One turn moves every row onto another: examples first, then more rows asked
rifa: [-17.3  12.4  21.8   6.4   5.9  -7.6  -7.5   6.4 -10.2 -15.3   6.5   8.6
   5.9 -18.8  -0.1  -3.6 -15.1  -5.1  -2.1 -19.9  33.3  17.0  -5.5 -14.6
  -9.2   1.2   3.6  -8.0  13.6  -6.3]
bezoz: [ 10.9   2.4 -19.1 -11.7 -15.3  12.8  -1.1   1.2 -11.6 -16.3  14.1  -4.4
 -13.9  -0.2 -12.1 -15.8  -5.4 -12.2   7.2   7.1   0.4  -3.8   9.5  15.1
  32.9  13.7   7.0 -13.8   4.3  34.5]
Viz: [ -3.4   4.4   7.9  -2.0   8.4  -5.8 -20.6  10.5  10.8  -5.6  11.2  -0.9
  -8.3  -5.0 -16.4  -5.7  -5.6  -3.6   9.7 -46.1  11.1  15.9   8.7  -2.5
 -16.0  12.6   2.1  -8.4  -9.8  -4.8]
Fulud: [-12.8  13.0   7.2 -22.5  -0.1   7.6  -1.7   8.7 -14.9  21.5  19.2  -5.0
 -13.6 -15.9  -4.6 -19.3  -0.1  -3.9  23.1  20.7  -4.9  -4.5  -9.8  17.7
  18.0   2.7  19.4   3.2 -11.0   6.9]
namuz: [-24.2  -7.7  21.4  -6.8 -10.3  -7.5   4.4  -4.4 -10.5  10.9  -4.1   7.1
 -17.6 -24.5  -4.8 -14.8  -5.0   2.3  14.8  22.8 -19.5  -6.1  -8.5   3.4
  19.5   0.3  13.5 -31.4   5.2   8.6]
bivum: [ 27.7  -7.9  12.3  -4.6 -11.4  10.0  30.3   2.5  14.7  -7.3  11.8   2.2
   5.5  21.2   6.4  -7.2   7.0 -12.8  -5.4   0.4 -24.7 -10.0  20.6  14.4
  -2.2  26.1   0.8 -18.2  -2.3 -14.9]
segi: [-33.8   9.1  -1.9 -15.1 -10.6   9.6  31.7   2.1  -6.6  -8.2  20.5   1.0
  -4.0  10.8 -13.0 -24.3 -14.2  -9.4   8.0 -16.5 -18.9  12.3   2.6   3.3
  -6.0  14.9  11.1  13.9  -4.3  10.9]
Fufav: [ 10.9  -6.2 -10.3   5.7  -7.5  15.4   2.3 -10.4 -10.9  -3.9  -0.7   0.7
   0.4  -6.1 -11.6 -11.8  -7.4  -6.6   1.4  12.6  -2.7   8.2  -1.9  12.9
  27.7  19.1   0.9 -15.5   8.8  41.5]
ganep: [-21.7   9.5  -2.6 -11.6  -3.5  14.8  -1.3  14.1 -19.1  -4.6  10.0   1.3
 -11.0 -16.1   3.4 -24.1  -3.5   6.0   9.1  24.9 -10.7  -9.0  -2.6  -6.5
  27.4   9.1  10.0   8.0  -1.5   8.9]
pamil: [-39.1  -1.1  14.4   0.9 -17.0 -19.3  27.1  -1.0 -10.7   9.2   0.5  -1.6
   6.2  -9.5 -14.2 -17.4  -3.4 -11.7  15.9  27.5 -15.5  14.8   9.6  17.9
   7.4   6.9  -1.0 -30.1  -6.7  -3.1]
Kab: [-16.2   9.7  17.4  -2.5   1.0 -15.7 -10.7   1.4   0.4 -11.9  11.8  -1.4
  -8.3 -14.5  -5.5  -4.5 -10.8 -16.8   9.2 -24.2  40.3  13.4   2.5   5.3
 -10.5  -5.7   3.8 -31.2   8.5 -13.1]
Kamuf: [ -8.7  -4.4  13.6   5.6  18.2 -21.4   0.5  12.1  11.2 -32.4  -1.4   8.8
  -4.6 -18.5 -19.2  -0.7  -0.3   0.0   5.3 -21.5  13.7   6.1  15.8 -11.4
 -18.1   1.5  -6.3 -23.5   6.4 -11.5]
sebal: [-39.7   3.9  10.1   2.6 -19.4  -8.5  26.4   4.5 -15.7  -7.4   5.2   7.5
  13.3  -9.5  -1.2 -24.8  -6.6  -5.8   2.8  32.6 -16.5  12.3  12.2  -3.6
   9.6  11.2  -2.7 -15.2  -0.8   1.7]
Tipu: [-37.8  -0.8  -5.6   1.1  10.8   7.0  42.4  -2.1  -1.8 -20.0   6.1   1.9
   9.2   3.6 -16.7 -21.4 -11.2  -3.1   2.3   4.4 -11.5  17.3  -3.8   4.1
  -4.5  12.4   0.4   6.6   0.9   7.4]
fibat: [ 29.6  -5.5  19.3   0.0  -3.9   9.1  33.2   3.7   9.3  -5.4   7.6   1.9
  11.8  17.6   0.9  -0.3   6.6  -8.7  -6.8   8.0 -22.7  -8.9  15.9  12.4
  -2.2  23.3  -0.7  -8.5  -1.6 -18.8]
duduv: [-31.9  -4.3  17.9  -6.2   2.0  -9.2  50.7  -5.9  -2.9  -9.3   4.5  14.1
  -0.5  -7.8 -19.5 -19.1 -15.9  -8.4   4.1   1.5 -16.9  11.0  -0.8   6.6
 -12.2   2.3   9.0 -12.6  11.6   8.1]
vesi: [  2.6  -3.6  -5.5   6.0 -16.7   9.0 -28.0  -3.0   5.3 -14.2  10.2  -3.1
  -3.6 -13.4   0.6  27.5  -5.3 -13.6  -6.1  22.8  -9.8  15.6  10.9  -6.4
 -26.4  18.8   3.8 -11.5   9.3   4.8]
Tagig: [-28.8   5.6  -0.5 -18.4   3.5  -2.3  37.5  -0.9   3.4  -0.4  22.2  -6.7
  -8.2   9.6 -24.5 -17.0  -7.5 -14.8  23.0  -6.8  -7.1  10.6   1.6  28.6
 -10.9   4.5  11.3  -4.3 -11.2  -0.2]
gumo: [-21.0   8.1  19.9   9.8   5.7 -13.1  -6.0   5.0  -6.2 -25.4   2.9   1.0
   0.8 -14.5 -10.5   1.6 -10.0  -5.0   3.9 -14.2  39.0  10.0  -0.1  -7.5
  -4.7  -4.0  -3.1 -24.0  12.4 -16.8]
Tosub: [-39.5  -1.9  11.0  -7.4 -10.0  -6.4  42.5   0.3  -1.5 -12.7   3.4  -2.6
 -13.6   9.3 -34.9  -9.0  -6.3  -5.6  15.1  -6.3 -16.4  -1.0   1.4  12.2
  -6.2   6.3   3.0 -15.0  -3.0  -6.4]
feb: [-31.9  16.8   0.0 -11.0 -17.7   0.3  16.4  11.5 -19.3  11.9  17.7 -13.0
   7.9   4.6 -10.8 -21.5  -0.1 -11.0  16.4  18.7  -7.7  12.6  11.7  16.7
   9.4  14.5   2.5   5.8 -20.5  -4.0]
taseg: [ 10.9   4.3  16.8  -4.8 -14.8  -1.9 -17.9   3.6  -3.4  -4.7   9.4  -0.3
  -6.9 -16.6 -14.4  42.0  -2.7 -16.3   5.1  26.5  -3.0   5.4  12.4   2.7
 -33.7   8.3   7.9  -9.3   6.2  -7.2]
laru: [-16.1  13.4   9.6   7.9  11.4   1.4 -16.3   0.6  -5.6  -8.6  10.0  -5.3
   6.4 -11.4   1.1  -6.9 -11.4  -7.2   2.8 -24.5  40.9  23.9  -4.9  -0.5
  -6.8   4.1   0.2  -5.7   2.9  -5.0]
Dogod: [-34.8  10.0  17.9 -11.6 -30.7 -13.8  15.7   6.6 -15.6  20.1   9.7  -8.5
  -1.0   3.0 -18.9 -15.0  -2.2 -13.4  20.1  10.6 -14.3   9.5  11.0  18.8
   4.8   9.5   6.1 -16.0 -17.5  -5.7]
zevez: [ 16.6   6.8  -2.4 -21.7 -13.2   1.4   8.8   9.5 -18.1 -12.9  16.0  -0.6
 -18.6  -5.5 -26.4  -5.5  -0.9 -15.6  19.1  14.6   8.9 -16.3  12.0  25.3
  25.6   0.6  11.3 -16.5   3.3  21.2]
baza: [  4.9   4.1  -0.4 -10.0 -12.6   3.3 -23.3  10.5   1.8 -17.7  17.9  -8.3
 -12.1 -10.7 -11.7  34.4   1.1 -19.2   7.4  25.6  -1.4   1.4  18.5   6.5
 -27.2   8.1   4.8  -6.5   0.5 -11.3]
babam: [-21.1  13.2  13.5   2.6  -6.7  -3.0 -21.6   6.5  -4.0 -12.2  10.7  -7.7
  -7.0  -5.4  -5.3  -4.6  -9.6  -9.4   7.8 -34.8  33.4  13.9  -0.5  -2.9
  -5.6   4.0   2.6 -16.1   1.9 -11.1]
Daguf: [-22.3   1.1  10.6  -7.8  -4.9   1.5  -4.2   2.5 -11.3  16.9  -4.8 -13.3
 -20.6 -10.0 -19.1  -6.4   2.9   3.4  26.2  20.4  -9.9 -11.6  -9.9  18.5
  25.3   1.8   7.1 -18.3 -12.9  -4.7]
Vil: [ 16.5   1.6  14.6  -5.5  -8.3  -1.9  17.6   2.4 -24.3  -5.5  -5.3   4.0
 -10.3  -9.6 -38.9   9.4   0.7  -3.9  14.6  21.3   5.7 -16.1   1.8  18.9
  23.0   0.9   6.7 -13.4   5.8  18.0]
Pof: [ 30.5  -6.1  17.7  -7.7  -2.9   7.5  34.2   4.9  12.8  -7.4  13.8   2.9
   7.3  17.3   2.9  -5.3   7.1 -12.7  -3.3   6.6 -19.2  -9.9  20.6  16.7
  -3.1  20.7   2.6 -16.0  -1.2 -17.0]
kuz: [ 29.2  -0.5   5.8   4.7  -2.3   3.6  10.3   5.5  -3.4 -25.4   4.4  -5.8
   4.6  -4.0  18.7  37.3   2.2  -5.0  15.7  -1.7  -3.5  -6.6  15.5 -16.5
  -3.8  18.0  -6.2 -13.7   7.2  -5.9]
zefu: [ 30.0  -0.1  -2.1   4.0   3.6   7.5   2.8  -1.9   2.2  -8.3   5.9 -18.9
   2.2   6.2  17.8  37.3   6.6  -8.3  22.9  -9.1  -1.6   0.6  11.8   1.7
  -4.6  20.6  -8.4 -13.5  -5.9  -4.1]
sudep: [  4.7  -5.6   7.1   8.7  -6.4   2.6 -21.1  -5.4   2.5  -5.4   1.7  -2.8
   2.6 -18.3  -8.5  37.1  -3.3 -12.7   0.1  29.9  -6.2  16.2   4.0   3.1
 -30.9  14.3   1.8 -12.1   7.4  -0.5]
vizis: [ 31.3  -5.3   6.1  -2.3   8.4  -5.8  10.8  -5.0   7.2 -16.6   8.0  -4.4
   1.9  -8.0  20.5  34.2   3.3 -15.6  22.7   3.6  -0.2  -0.6  15.4  -0.1
  -7.2  10.3  -4.5 -32.0   7.1  -0.3]
gon: [-23.9  -1.8   0.6  -5.1   9.9   2.9   5.8  -0.6  -7.7  -3.7   2.0   5.1
  -4.5 -27.4   5.4 -23.5  -4.4   1.4   8.8  39.5  -7.5  -1.8  -6.2   2.5
  27.2   3.9   5.5 -18.7   6.6   9.8]
latuv: [ 29.0  -5.4   8.6  -1.6 -14.0  -2.2   2.4  -3.7   4.0  -6.6   7.0  -7.9
  -9.0  -0.4  21.6  35.5   1.8 -12.3  23.0 -14.6  -9.9  -4.8  15.3  -5.6
  -6.7  16.4  -1.2 -26.3   4.5   1.1]
miz: [  0.7   8.3   3.0   3.6  27.5  -1.7 -11.4  10.8   5.8 -10.9   9.3   3.3
   7.7 -10.6 -11.0  -5.7  -3.1   1.0   4.6 -31.3  19.0  19.5   4.8  -6.2
 -18.1  14.0  -5.3   8.7  -6.6  -2.5]
luse: [ 15.5  -3.7  13.4   8.7  -9.8   6.2  13.0  -9.5 -22.9   0.7 -12.8   7.3
  -0.7 -13.8 -28.5   3.6  -5.9   0.8   1.2  17.3  -4.0   2.1  -7.5  10.3
  23.3  10.8   1.6 -13.6  11.3  33.1]
Munib: [ -4.0  -2.4  11.1  -3.7  14.2 -19.8 -10.1   6.4  18.2 -13.7   8.5   2.7
 -11.2 -14.1 -18.2  -4.2  -3.9  -8.9  14.4 -33.7  13.8  12.4  13.8   4.7
 -20.9   1.6   1.1 -30.2  -3.0  -6.9]
vanov: [-30.8  13.5   2.8  -7.9 -13.5  -2.6  24.2   9.5 -19.4   4.4  20.3   4.2
  17.2  -7.3   6.2 -28.7  -6.5  -9.8   6.7  27.8 -11.5  17.1  11.8   3.1
   4.9  12.5   3.5   5.2  -6.0   6.2]
Zosu: [ 39.3   4.1   9.9  -3.7   3.3   4.9   9.2  -1.8  -3.9  -3.3  14.1  -0.6
   7.8  -7.3  26.4  30.8   0.8 -10.9  18.9  -5.3  -2.8   3.1  11.6  -6.4
 -10.2  16.6   0.9  -6.3   4.9   3.6]
leza: [ 28.8  -8.8  10.9   0.9  -4.8  11.5  28.7  -1.3  15.0  -0.2  10.0  -1.7
   8.5  19.5   6.9  -5.6   5.4 -12.2  -3.3   4.3 -23.6  -1.3  14.8  18.2
  -3.1  27.1  -1.9 -14.5  -4.7 -14.5]
peza: [ 31.1  -6.4  17.6   1.7  -9.0  11.3  31.7   0.0   9.0   1.4   9.0   2.8
  10.9  17.0   6.8  -5.7   5.5  -9.6  -7.2   1.8 -24.7  -3.5  13.2  11.3
  -6.0  26.7   2.0  -8.1  -1.3 -12.5]
gen: [  7.6   3.0  -8.0  -8.3 -10.1   7.2 -26.5   2.3   6.5 -14.2  24.5  -3.0
  -5.1 -14.4   5.4  24.3  -2.8 -22.7   2.6  23.8  -0.1  11.9  18.4   4.2
 -27.4  13.7   8.0  -9.5   6.1   4.6]
Tivaf: [  1.3   5.4  17.9   2.9  24.3 -11.2  -1.6  13.2   1.6 -22.2   6.5  20.2
   8.0 -22.6  -9.9  -4.5  -8.0   1.3  -1.7 -22.5  14.7  15.0  10.9 -18.6
 -20.7   5.8  -0.1  -1.1   8.7  -1.7]

babam turns into rifa
gon turns into Daguf
bezoz turns into luse
And these:
Tipu turns into Tosub
zefu turns into kuz
feb turns into sebal
Tivaf turns into Munib
Pof turns into leza
sudep turns into baza

One turn moves every row onto another: examples first, then more rows asked
vobiz: [ 19.3 -22.0  19.3 -27.8  -5.7  14.5 -14.5 -10.2 -12.4 -12.2 -19.9  -7.9]
Kunir: [ 11.0  18.8  -4.7  -9.8   5.0   4.2   0.9 -29.8   5.5  17.8 -28.2 -16.7]
riged: [ 22.5  19.8  31.8 -19.0  -7.2   3.4   4.4 -28.2  22.1  10.2 -18.7   4.2]
gobu: [ 14.9  11.6  17.0 -29.0   7.6  -1.2   6.1 -12.5  31.8 -25.5  -9.4 -15.4]
Leran: [  8.0   5.3   6.2  -1.2   3.0   8.4 -37.5   6.3  -4.8   4.3 -10.1   0.2]
gazo: [  8.3  12.3  29.0 -23.9   9.5  -3.6  11.3 -15.5  28.8 -29.0 -11.4 -15.9]
bagus: [ 10.3  17.6  20.0 -30.2  -1.8   0.9   3.0 -18.4  28.9 -28.7  -1.8  -6.1]
gope: [-20.7  14.5   8.2  -2.3  25.9  -7.0   0.9 -24.0  19.1   0.1 -16.6  -2.6]
dafe: [-19.8  12.3   8.3  -0.7  19.8 -13.0  -8.9 -13.5  20.2   6.1 -18.4   1.1]
zodep: [ 17.9  13.9  13.7   3.3 -11.8   4.0 -28.2 -41.0  -1.7  -2.6 -21.0  -8.3]
Sazam: [ 29.2  -0.4  27.7  -1.5   9.3  25.2  -0.3 -33.2   0.0   0.9 -16.2 -12.6]
Kedu: [-19.6   5.7  -3.0  -4.1  24.3  -0.3  -2.3 -22.9  18.8  -0.4 -17.2   1.1]
Modep: [ 20.5 -26.0  26.1 -24.8  -4.5   9.5 -11.4  -8.3  -2.1 -13.8 -22.5   2.4]
kitak: [-19.5   6.3   4.3   2.0  17.5 -11.3  -9.3 -22.9  23.6  -1.7 -20.0   2.2]
tofo: [ 12.3   3.9   4.7   4.5   8.3  14.1 -37.2   4.0  -0.8   0.7  -1.4   0.9]
dem: [  4.5  11.7   6.2  -0.3   1.5  10.7 -39.2  -0.9  -2.1   8.6  -2.8   6.5]
zeme: [ 11.7  14.2  26.0 -28.5  -4.1  -2.6   4.7 -21.4  25.1 -30.4  -7.1 -12.5]
mogi: [  7.4  11.6   5.2  -2.3  -1.0  14.2 -39.8  -2.3  -2.0  -1.7   3.0  12.4]
fogez: [ 22.5 -19.5  27.9 -25.4  -7.5   9.7 -12.8  -5.9  -3.7 -21.4 -22.4 -10.1]
buv: [ 17.0 -23.7  14.9 -29.2  -1.1  18.8  -6.1 -14.4  -7.0 -16.1 -23.3  -2.3]

tofo turns into Modep
zeme turns into gope
And these:
Sazam turns into riged
mogi turns into buv
Leran turns into fogez

